Named turns come first, each shown by rows before and after it. Which turns, in which order, take the first row of each pair that follows to the second? Write the first one first, as in the answered first pair.
J811 (before -> after):
[  3.1  -0.3   1.2  -1.3  -3.5  -7.4   4.3  -7.9 -21.3   2.6  -1.4   9.0
  -0.6  -3.6 -16.9  -2.4  -4.1 -16.0  -1.3   2.3  -7.1  15.6  -7.3   0.7
  -9.3 -24.6   4.5 -17.5  -1.7   6.2   5.5]  ->  [ -0.9  -4.5  11.8   6.6  -0.4 -14.0   7.8  -6.1 -14.5   8.3  -7.2   0.0
  -1.2  -2.5 -18.6  -5.9  -6.0 -16.0   0.1   5.0  -0.8   8.1  -6.0 -13.4
  -5.1 -21.2   1.3 -13.3   4.8  -0.7   6.8]
[ 10.2   1.2  -2.7 -12.4   5.6  -5.4  -0.4   5.2  31.2   7.6  25.4 -29.2
   9.3 -17.5  22.9  18.5   1.1   9.9  -9.6   2.1  -6.8  -5.5  22.1   2.2
 -15.8  31.4   6.4  44.0  -4.7  23.3  -0.7]  ->  [ 10.0  -0.7  -2.4  -8.9   5.5  -6.2  -0.6   5.4  29.0  10.0  27.0 -29.5
   9.3 -16.6  21.7  21.6   0.3   9.7 -11.4   2.5  -5.0  -4.5  18.7   4.0
 -15.7  31.3   6.0  44.3  -4.3  21.6   1.0]
[  9.3   4.5  -7.8   7.1   5.0  -7.0   6.0   4.4  16.9  -6.5  -1.4  -2.9
  -1.4 -14.1  -3.6   8.9   6.3  -0.7 -10.4   0.1  -9.2  -8.4  -8.4  -8.1
  -5.8   1.7   8.2  -8.4  14.9   0.5   4.3]  ->  [ -5.2  -8.4  -4.1   2.5   5.9  -8.7   1.5   5.3  12.7  -3.7  -6.0  -0.5
  -0.2  -4.5   0.4  12.4  -0.1   1.1 -10.3  -2.2  -4.8  -8.5  -5.9 -16.1
  -0.9  11.3   3.5   1.0  22.8  -9.9  -1.6]
J593 (before -> after):
[  8.5   3.6   6.5   9.7   0.1  22.5   0.4   8.7 -29.2   5.4   0.5  27.5
  -3.1   0.6  -6.9 -21.7  17.9   5.3   0.7   4.3   8.6  -3.6  -2.0   5.0
  17.4 -25.2  -7.8 -16.4   5.9  11.4   7.4]  ->  [ -1.6 -10.1  21.9  15.0   2.1  11.3  -0.9   5.1 -25.8  18.5  -9.3  17.5
  -3.5   8.7  -8.9 -20.9   8.6   0.0   3.2  10.2  13.8  -5.0  -1.5 -12.2
  18.5 -21.0 -12.1 -10.2  13.9   0.4   5.8]
[ 28.6  -2.4  28.4  29.4  -8.6  -8.0  12.9  -4.6  26.0  24.4 -17.5 -14.7
  -3.0 -19.6 -19.2  -8.3   1.3 -11.1   4.0   5.6   7.8  -2.6 -12.7 -34.9
  -2.9 -18.3  -4.1 -18.6 -13.4  21.7   3.8]  ->  [ 42.7  14.1  11.2  25.5 -13.8   5.0  10.9  -1.8  23.4  11.2  -4.8  -6.0
  -2.2 -25.5 -16.1 -12.8   9.5  -4.0  -0.1  -1.4  -0.5   0.5 -10.6 -12.3
  -7.1 -22.0   0.5 -23.9 -26.7  34.3   3.3]
[ 31.0 -11.5   6.9  -3.8   9.7   2.1   0.0  21.5  18.0  21.5  -5.9 -11.7
 -10.6   7.6 -28.2   2.3 -13.6   4.7 -18.8   1.2 -14.7  22.2 -25.4   0.8
  -2.7 -24.5 -11.6   8.7 -11.0  -2.8  -2.4]  ->  [ 35.7  -7.5   3.8  -2.5   8.7   6.7  -0.6  20.3  18.6  19.3  -2.1 -15.1
 -11.2   4.9 -26.9   3.3 -10.8   5.5 -17.0   2.6 -17.9  22.1 -26.8   2.4
  -6.0 -24.7 -12.7   7.9 -13.0  -0.5  -3.9]
[  2.8  21.3 -34.8  -1.9  -5.0  39.6  16.6  20.7  42.0 -14.9  21.7  -5.9
 -10.3  14.0  18.0  -6.8  15.9  40.9   6.9 -12.5   6.6 -19.2   9.5  15.4
  -2.0  38.9  -1.7  36.3  -7.0  -3.7  17.7]  ->  [  0.3 -10.3 -34.4  -9.7   1.1  37.0   5.4  27.6  15.2 -34.7   5.3  23.7
 -28.9  25.0  14.0 -10.1  14.1  37.1   1.3 -21.2  21.6 -16.0  -9.9   1.6
   1.7  38.7  12.5  32.0  -0.4 -14.1  12.4]
J413 (before -> after):
[ 38.7  18.3   9.8  16.6  -4.9 -27.1   7.6  -5.8  19.1   0.4  -8.1 -29.0
  -0.6 -30.2 -31.7  -0.4  19.7 -14.3  -8.1  12.6  -5.7 -11.4 -22.7 -26.7
   6.7 -28.1  12.7 -26.1   1.0  22.8  25.9]  ->  [ 24.1  -4.3  16.8  13.0   3.2 -37.9   5.5   2.2  17.3  -6.4 -24.3 -25.7
  -3.7 -23.9 -31.8   3.8  15.8 -15.9 -12.5   9.8   6.6 -14.0 -30.2 -44.9
  10.5 -13.6  16.8 -15.6   9.2  10.1  22.3]
[  1.8  16.4 -10.0 -11.1  -1.7   4.0  -2.5  -1.5  14.4 -10.0   1.9  -8.2
   6.5   0.1  12.5   6.9  -1.3   4.3   0.5  -2.6  -8.1   8.6  10.6  21.4
 -15.1  14.5   8.3   6.6  -9.2   9.1  -4.2]  ->  [  6.4  15.5 -10.7  -6.1   3.1   6.9   0.3   4.3  17.6 -18.4   1.3  -2.7
   3.4  -4.2   7.9   6.4   5.1   8.3  -2.8  -1.8  -4.4   3.4   9.0  16.3
 -11.4  16.7  15.3   3.3 -10.7  11.3  -4.4]
[  7.9 -21.0 -12.9  -9.6   2.5  -1.8 -13.5   7.6 -26.4 -14.1  -5.8  27.2
 -19.5  14.0  -4.9  -4.5   8.4   0.3  -3.4 -13.9   7.7   7.2 -11.2   6.6
   5.6 -10.9  15.4  -8.8   0.0   3.7  -1.9]  ->  [ -3.1 -26.5  -7.8 -13.8   3.5  -6.9 -16.7   0.2 -29.7  -6.1 -11.5  19.9
 -19.1  16.7  -2.1  -0.1  -1.8  -0.4   0.6 -10.3   3.2  14.9  -9.4   6.0
   3.4  -7.9  10.8  -5.3   3.0  -2.6  -5.1]
[  2.5  10.5 -19.9 -25.1  -0.8  22.2 -11.8   4.3  -1.0  -6.3  22.7   6.7
   4.8  -2.2   8.5  -3.0   4.1   8.2  -1.1  -4.9  -0.8   3.5  19.4  30.3
  -4.2   8.4   4.4  -1.9 -11.5  -0.3  -9.0]  ->  [  7.5   4.6 -19.0 -22.5   1.3  25.0  -8.9  15.1   0.6 -17.0  18.3  10.8
   2.1  -5.9   8.0  -7.5  13.9   7.9 -10.6  -7.3   5.7 -10.3  11.5  21.3
  -3.2  12.2  10.9  -3.5  -9.4   0.0  -8.3]
Then:
Each pair is two turns apart.
[ -1.4 -40.9 -14.2  -3.9  12.8 -13.3 -20.8  25.0 -11.0 -39.2 -38.4  11.4
 -13.7   2.1  -4.8   5.8  -4.7  -6.3 -16.4  -7.7  16.2 -10.5 -40.3 -47.6
  -4.5  17.9  26.8   5.3  24.9 -12.7 -23.0]  ->  [ 17.3  49.9 -28.7  15.7  -0.9   7.2  12.9   8.3  50.7   1.9   8.9 -55.1
  23.4 -27.6   7.3  13.3   6.8   6.7   1.2  16.0 -22.3 -12.8   9.3   3.5
 -18.2  18.5  -9.4   9.8  -4.2  23.5  -5.7]
J593 then J593
[-11.1  -5.3  -9.6   3.4 -16.8  21.6  11.1 -22.2 -18.3   4.8  28.9   1.3
  -9.1  -5.2  17.1 -19.2  -1.8  -0.8 -10.0 -22.9 -18.3  20.3   4.5  14.7
  18.3   1.3 -19.8  25.5   7.3  -2.8  25.5]  ->  [ -4.2  -5.1   9.1  20.3 -14.6  11.0  22.2 -16.2  -3.3  14.5  22.9 -12.0
  -6.0  -8.1  10.2 -28.1  -0.5  -2.4  -7.7 -12.0  -9.8   3.6   5.3  -5.9
  19.7  -1.2 -25.5  25.1  19.0  -3.2  31.4]
J811 then J811
[-15.3  12.0 -11.1   2.2  12.8  13.1  26.7   2.6   8.7 -41.6   0.9  17.5
  11.8  11.0  -8.5  29.2 -17.1  20.4  12.9   8.5   9.3 -41.6   0.1   8.9
   7.7  17.6  -4.4   4.2   7.3  -4.3 -11.3]  ->  [ -8.0  20.5 -25.2  -8.1   7.5  19.4  21.5  -6.1   7.8 -43.8   5.0  19.6
  10.2   4.1  -9.2  34.3 -16.9  18.4  13.5   7.0   0.0 -26.7   1.6  25.8
   2.6  10.6   0.8  -2.9  -4.9   4.2  -8.7]
J413 then J811
[  9.4  -2.3   5.7 -10.9   9.5 -22.8   7.3 -30.1   4.1  25.3  -9.2 -17.5
   1.5 -23.0 -17.2 -12.8   0.4 -14.4  16.9  15.8 -18.4  13.1   1.6  -5.0
  -4.7 -10.1   3.2   0.4  -2.0  -7.2  16.6]  ->  [  5.2  10.4  -9.7 -14.2   8.2  -9.7   6.4 -30.9  11.2  24.0   4.9 -19.2
   7.5 -20.1  -5.6  -5.6   4.7  -7.4  20.0  11.8 -25.9  15.6  14.7  18.7
  -4.6   0.9  -2.7   6.6  -7.5  -0.1  12.8]
J811 then J593
[ 20.4 -18.6  22.2  -7.5  -5.7 -11.2 -22.1 -27.8   1.1  -0.1 -28.3  -0.8
  -6.9   4.9  15.9   4.2  -0.8 -19.2   0.0  -0.4  -6.6 -21.8  -5.8  12.1
 -51.1  21.1  -8.1 -16.6  19.0   3.6 -18.2]  ->  [ 28.9   1.8  16.7  -1.3  -8.8  -4.5 -17.4 -25.0  12.8   3.3 -19.6  -9.1
  -1.6  -1.5  17.4   1.0   4.6 -17.7   2.2   0.7 -12.9 -26.6  -1.2  21.4
 -54.4  18.2 -12.7 -21.4  12.1  14.0 -11.5]
J593 then J413
[  4.2  28.8  21.2  24.0 -20.5   6.2  -0.4 -36.8 -25.5  25.0  12.4   1.5
   5.3  12.5 -18.9 -33.3  -9.5 -11.4  12.1  17.2 -10.8  14.9  -3.6   9.8
   5.7 -38.9 -24.0 -33.2   5.2  17.1  -4.1]  ->  [ 19.2  10.9  24.4  28.0 -14.8   4.3  -0.3 -10.5 -31.0  -7.0  -2.0  22.3
  -7.5   8.7 -27.0 -44.1   8.8  -8.2  -5.8   8.8   9.7  -4.8 -24.6 -15.2
  13.6 -37.2  -6.4 -38.9  16.1  15.9  -2.2]
J413 then J593
[ -6.7  -3.1   1.3  -5.3 -11.5   9.7  -7.2   1.7 -11.4  -4.2   6.7  17.2
 -13.5   6.3  14.7   4.2 -12.1   9.5   6.0  -5.0  -1.3  10.1   9.9  17.3
  -6.6   2.5   0.8  -0.7 -10.0  -1.1  -1.7]  ->  [-11.2  -0.7   4.2  -2.8 -15.5   6.1  -5.3  -6.3  -9.1   3.9   7.2   9.8
 -11.1   6.0  14.0   4.3 -17.2   8.3   9.3   0.4  -4.2  10.7  11.7  19.6
  -5.0  -0.3  -5.7   0.4  -7.2  -1.9  -2.3]
J593 then J413
[  7.4   3.0  -6.1 -20.1 -11.4 -17.8 -11.8 -37.0 -12.8  22.7  -2.7 -16.3
   1.2  -2.2  -5.5  15.6 -19.0 -14.9  13.6   2.8 -24.7  48.1  -9.3  17.6
 -21.8 -25.6   1.1  -7.4 -14.6  -3.8   4.8]  ->  [ 31.7  17.1 -21.8 -15.5 -15.2  -4.2  -6.6 -21.6 -15.0  -3.4   6.0  -0.5
  -3.1 -14.3 -11.7   3.5   0.9 -10.0   2.9  -2.1 -22.8  35.1 -15.7  24.7
 -20.2 -31.4  14.5 -24.8 -19.6  14.0  10.6]
J593 then J413
[-15.1  22.4  -6.2   8.0  -1.3  16.7   0.3  -2.4  -6.5  20.4  27.7  14.7
   7.3  15.5  22.0 -27.2 -11.1  10.2  14.0   1.3   1.7   8.0  24.1  31.0
  14.9   2.0 -29.3  -1.8  -2.8  11.2  -2.8]  ->  [-28.6 -17.8   8.1   3.8   5.1   5.3 -12.5   0.0 -26.7  11.7   8.4  32.6
  -6.0  25.9  17.4 -27.5 -21.2   5.1   8.5  -6.3  19.2   8.1   5.2   4.6
  22.4   9.3 -17.7  -0.4  13.4  -8.9 -10.0]
J593 then J593
[ 17.8  20.3  -1.2   9.1   4.5  -5.7  28.4  25.7  41.4  -5.8  -7.3 -30.3
   8.8 -28.3 -10.9  13.2  23.1  13.0 -15.2   2.0 -11.2 -24.3  -1.0  -6.2
 -13.4  29.5  18.5  13.4 -10.5  10.8   5.9]  ->  [ 13.9  13.1 -12.2   0.3   6.6  -4.3  22.8  30.2  36.4 -18.2 -11.8 -19.6
   5.8 -24.9  -8.1  20.1  26.1  14.8 -18.9  -3.9  -9.8 -23.5  -2.4  -4.3
 -13.1  34.3  25.9  17.5 -11.7  10.2   2.4]
J413 then J593
[-17.7  11.1  -7.4   0.4  -4.5  27.0  -5.9  16.3  16.0   9.7  15.5   5.5
  -4.9  11.3  26.4  -5.5   1.2  14.6   8.5  -6.9   7.2 -11.1  16.1  29.2
   1.9  12.3 -15.2   4.1   1.3   8.5  -7.5]  ->  [-16.7  -9.8  -6.2  -0.6  -1.0  22.3 -10.5  27.8   4.2  -6.0   4.0  23.8
 -13.7  13.9  19.5  -9.0   6.0  11.0  -0.3 -14.4  19.4 -15.9   2.1  11.1
   5.5  14.6  -1.0   4.9  10.3   4.2  -8.0]
J413 then J593
[  5.0 -20.8   8.3 -18.0  -4.9 -23.5   4.6 -21.3  -6.1  19.2 -25.6  -2.8
  -1.3 -29.5 -15.9  20.8 -14.9  -4.9   4.0   2.7  -9.3   9.2 -13.7 -26.2
 -20.0 -14.6   5.4 -14.9   5.1  -4.5  -5.0]  ->  [ 15.1   2.8  -4.7 -18.3 -13.1 -14.0   5.6 -27.8  -4.6  20.5 -10.9  -8.5
   2.5 -35.8 -12.9  17.6  -9.0  -2.1   8.4   2.3 -23.5  14.8  -5.0  -0.4
 -22.7 -20.3   0.2 -21.7  -8.4   9.8  -0.8]
J413 then J593
[-10.0   1.0  27.0   3.2  -6.0  -5.9  -0.4 -21.4  -7.4  36.6   6.9  -4.5
  12.4  11.5   0.4 -14.4 -14.2   0.6  11.9  13.4  -3.0  -1.3   9.1  -2.5
   9.1 -11.4 -28.7 -11.2   6.8  -3.7  -4.3]  ->  [ 15.4  15.3   3.2  -2.5 -11.8  12.3  -3.2  -7.3 -21.8   8.7  15.2  20.8
   3.6   3.1  -5.1 -27.4   6.1   8.1  -1.2   1.6  -3.9  -7.1   1.3  15.9
   7.8 -21.4 -12.1 -32.5  -2.9  15.2  -1.6]
J413 then J593
[-41.1  25.2  17.3  -0.2   7.3  18.6  -1.0  -5.9  30.8  20.1  20.8 -14.0
  11.5  14.6  11.2  -1.8  -7.7   5.1  15.8  17.0  23.6 -23.1  25.6  17.1
  25.5  10.8 -33.3  26.0   1.5  12.4  -9.1]  ->  [-15.2  49.8  -2.6  -6.7   1.7  28.6  -0.8 -11.4  23.5   8.5  30.8  -8.2
   9.0  -1.6   6.1  -3.1   2.5   6.9  16.2  13.4   7.2 -12.6  26.1  40.9
  13.5  -4.9 -26.5   6.0 -15.8  32.4  -3.3]
J811 then J811
[ 12.9   6.4  10.7  22.4   2.2   4.5  12.3  24.2  15.3  -8.6   0.7  -4.5
   2.7  -6.4 -11.0 -14.7  14.9   6.4  -8.2   0.8  10.4 -28.1  -2.5 -15.8
   7.8   5.4  -9.9  -3.3   9.4   9.4   6.2]  ->  [-16.8   0.3  12.9  13.0   6.1   6.5   6.5  19.5  19.2   4.5   6.3 -10.2
   9.3   8.0   5.9  -0.3   0.7  10.2  -1.1   2.1  10.9 -21.2  16.4  -5.5
  11.0  25.2 -22.3  18.4  11.4  -5.7  -5.4]
J811 then J593
[ 20.2  -0.9   4.2  15.5  -1.1   0.2  17.5   2.4  13.8   2.1  -1.7 -14.0
   6.3 -24.4   0.1  -0.9  22.3  -9.8  -1.5   1.1   0.7 -22.9  -8.8 -15.8
 -13.6  -2.8 -11.7  -4.5  -7.5   8.4   4.5]  ->  [-12.3 -23.2 -18.6 -13.7   1.8  11.4  -6.2  -2.7 -15.2 -12.7  -1.1  12.0
   0.8  -1.9  20.0  20.9  12.9  -5.3  -1.4 -15.2  -3.0  -0.4  -3.8  10.8
 -13.3  15.3  -2.8  14.3 -15.3  -4.9 -11.5]
J811 then J811
[ 15.3   5.8 -15.2  -3.3  -6.1  19.2  -5.3  20.9  -8.2  -6.1   9.4  19.6
   0.6  -9.3  17.8  -2.3  -3.0  15.5  -9.7  -6.7  -7.4   0.3   1.3  24.3
   5.6  -1.3   8.7  -0.6  -7.4  15.3   2.4]  ->  [  0.6 -13.4  18.6  13.2   1.2   4.0   4.1  27.0   3.3   7.3  -4.9   7.0
   4.3   1.6  13.7  -7.2 -13.0  10.4  -7.0   4.7  10.4 -17.9   1.5 -12.4
  18.6  10.2  -1.7  12.9  16.5  -5.2  -1.3]
J811 then J811
[ 22.8 -21.2  13.4   1.1  11.9 -26.8   1.2  16.7  15.5 -15.6 -18.5 -12.0
   0.7  -1.0  -8.1  23.7  12.6  18.0 -10.3   5.0   8.6 -22.3 -32.1 -47.4
  -7.4 -10.4   8.7  -6.6   1.6 -15.1   0.3]  ->  [ 25.1 -14.0 -24.4 -28.8   6.6  -8.3 -16.6  11.1  -7.2 -39.2  -7.5  12.3
  -3.3   2.3   0.9  37.1  14.0  20.3 -11.5 -10.7  -5.8   3.3 -31.6  -6.5
 -16.0  -9.9  27.7  -6.3 -17.6  -6.1  -3.8]
J811 then J811
[-38.1 -17.9  25.3  11.4   0.6 -43.6   0.0   4.2  -6.4   6.1  13.9 -10.2
   1.3  29.0 -11.9 -13.5 -15.2   6.5   0.4  -4.9  20.9   3.1 -15.1 -28.5
 -20.9  -5.4   8.6   4.5  15.1 -12.7   1.2]  ->  [-51.6   7.7  10.7   4.7  -1.7 -27.7   5.3  -3.9   6.0  16.9  33.8 -24.5
  16.3  30.8   5.1  -0.8 -18.7  12.8  10.4  -5.4   3.9  10.4  10.0   6.1
 -25.6   4.2  -3.3  18.5   2.0  -6.9  -2.9]
J593 then J811
[-39.3  15.2  27.7   0.6   0.5  -0.1 -36.3  -2.5 -17.0 -14.6   8.2  12.5
  -2.7  41.8  -1.7  12.5  11.0 -26.4   9.7   4.8  -2.9  36.0 -27.0  16.0
 -24.3  -8.8 -15.5  14.6   9.8   7.8 -25.8]  ->  [-21.1  46.0  24.3  12.4  -4.8   9.0 -22.4  -8.9   0.1  -5.1  25.1  -2.0
   7.4  28.7  -4.6   6.0  18.2 -23.3  11.7  13.3 -15.4  30.5 -17.5  31.8
 -27.2 -15.3 -23.0   4.4   2.8  25.8 -16.9]
J593 then J413
[ -1.0  14.8 -11.4  -3.9   5.2  21.8  -2.9  10.9  -4.0 -11.5   9.4  12.6
   2.7   2.4  11.1  -2.7  14.3   6.7  -8.8  -5.8  10.5 -20.9  22.1  14.2
   1.1  23.6   4.5   4.9   3.5  12.5 -13.7]  ->  [-15.5  -5.1   3.1   0.1  11.9   7.6  -3.8  12.3  -3.4  -2.9  -3.9   9.5
   1.5  10.3  10.4  -0.3   5.2   4.5  -9.0  -4.8  16.4 -22.3  16.2  -6.2
   4.9  31.7   4.2  17.0  12.9  -5.3 -18.7]
J413 then J593
[-40.6 -44.4 -17.4   2.8  -6.3  -1.3 -19.3   4.1 -29.6 -14.9 -12.4  15.7
   0.7  14.6   3.3 -27.0  -4.2   7.1  -6.8 -12.9   6.3   8.6  -2.8  18.7
   2.4   5.1  12.8  12.0  -8.6   5.5   9.1]  ->  [-37.5  -3.7  -9.5  18.3 -13.1  -1.2   2.0  -8.8  10.6  19.4   4.0 -30.9
  25.1   2.6   9.1 -23.5  -6.2   8.7   6.3   4.6  -9.3   5.1  24.9  29.4
  -1.8   9.3 -13.4  20.3 -17.5  13.5  16.9]
J593 then J593
[-16.9 -15.4  35.6  14.4   0.6 -14.5   0.5  -4.5  12.5  20.4 -13.7 -26.8
   6.9  15.8   1.3 -12.1 -36.2  12.8  10.9   4.6  16.4 -12.3   2.3 -28.1
   8.1   9.9 -13.0  26.6  14.1 -10.6 -15.3]  ->  [ 29.6  32.8 -20.6  -9.1 -16.0   9.7  -9.1 -15.1  -0.3  -9.2  13.9 -10.6
   1.2 -10.5  -1.3  -5.5 -14.6  14.6   9.0  -7.0 -17.3  17.9  -0.9  30.3
 -13.5 -19.0  10.2  -6.5 -26.0  32.5  -1.5]
J811 then J811
[  2.0  18.2 -23.5   4.3   4.2  10.9   6.8  26.2   1.7  11.5   4.8   1.3
  10.6  -2.6   4.6  10.0   3.2  -6.1   5.7  -1.3   4.2 -11.4  10.7   3.2
 -12.7  -4.4   2.3  13.6  -8.7   8.9   7.6]  ->  [  8.9  11.1 -21.6   5.0   6.7   5.5   3.5  31.5  -5.9  -0.1  -1.6  11.5
   4.2  -4.6  -4.7   3.3   8.7  -8.6   0.0  -2.6  11.2 -16.6  -3.5 -11.8
 -13.4  -9.6  10.1   4.1  -5.6  11.5  10.6]
J593 then J811
[ -6.6 -12.6  -1.9  -3.2   2.3  -4.4  -4.4  10.8  -0.4 -12.9  -4.0   9.8
  -6.6  10.4  12.2   7.6  -1.8   3.0  -2.5   1.6   0.4  -5.7  -9.6 -12.4
   1.2  11.0  -1.2   5.2   8.1  -3.0  -4.9]  ->  [ -8.2   2.0  -3.1  -7.7  -5.5  -2.9  -6.2  -7.7  -2.7   5.3   7.1  -1.1
  -2.1  11.4  17.9   7.2 -12.9   3.2   9.8   8.5 -14.4   6.4   1.8   4.8
  -4.2   0.6 -16.1   2.5   2.3  -0.2  -3.6]
J413 then J413
